Each row has a name. After each piece below comes the name of the row it's from, unless a question asks for something else. Each question is about the rows just above it. Places in a row count from 1.

[ 32.5   5.2  26.5 -16.7] = Fekev
[ 2.7 11.9 -3.3 -1.8] = kofa
[ -0.7 -81.2  15.0 -22.2] = guna
[-81.2  15.1  -0.7 -22.2] = menev
[ 12.7 -41.6 -21.1   0.8] = Febi
[15.0 11.2 23.0 17.9] = sife
[-62.6  11.6   7.4  -8.1] = kifum
[15.0 11.2 23.0 32.7] = tikep
[  2.7  11.9 -42.9 -12.1] = mego
Put [ -0.7 -22.2 -81.2  15.1] back in order: which row is it?
menev
Which row holds these entries in another order? [-22.2  -0.7  15.1 -81.2]
menev

[  0.7  42.8  11.4  83.0  25.7 -61.5  29.5  21.2  23.2  33.6   9.3 -44.6
 -11.5 -20.6  -9.5   8.4 -34.3  -8.9   2.7  -3.3] -> ragin
[ 25.7  -8.9  42.8 -44.6  29.5 -61.5   8.4  -3.3 -20.6   9.3  33.6  11.4
 -34.3  23.2  83.0  21.2 -11.5  -9.5   0.8   2.7] -> benim
[  8.4  21.2  23.2  -9.5  11.4  42.8   9.3 -20.6 -61.5 -11.5 -34.3  29.5
 -44.6  -8.9  -3.4  25.7  83.0  33.6   2.7   0.8] -> vuroz
Put [-11.5  25.7  11.4  42.8  23.2 -44.6  29.5  -9.5 -20.6   9.3   0.8   8.4
  -3.4  -8.9   2.7  83.0  21.2 -34.3  33.6 -61.5] back in order: which row is it?
vuroz
[-44.6  -3.4   9.3  42.8  33.6  21.2  25.7   2.7 -61.5  11.4  29.5  -8.9
 -11.5 -20.6   8.4  83.0   0.8 -34.3  23.2  -9.5] is which row reordered?
vuroz
Where does [-34.3  -8.9] start? Give its row and place.
ragin, 17
Put [ 21.2 -11.5  -9.5   0.8   2.7  25.7  -8.9  42.8 -44.6  29.5 -61.5   8.4
  -3.3 -20.6   9.3  33.6  11.4 -34.3  23.2  83.0] back in order: which row is it?
benim
[ 29.5  33.6  11.4   8.4  -9.5   9.3   2.7 -34.3   0.8  -8.9 -44.6  -3.3
  25.7  42.8  23.2 -20.6  83.0  21.2 -11.5 -61.5] is which row reordered?
benim
Which row holds these entries in another order? [-20.6   9.3  33.6  11.4 -34.3  23.2  83.0  21.2 -11.5  -9.5   0.8   2.7
  25.7  -8.9  42.8 -44.6  29.5 -61.5   8.4  -3.3]
benim

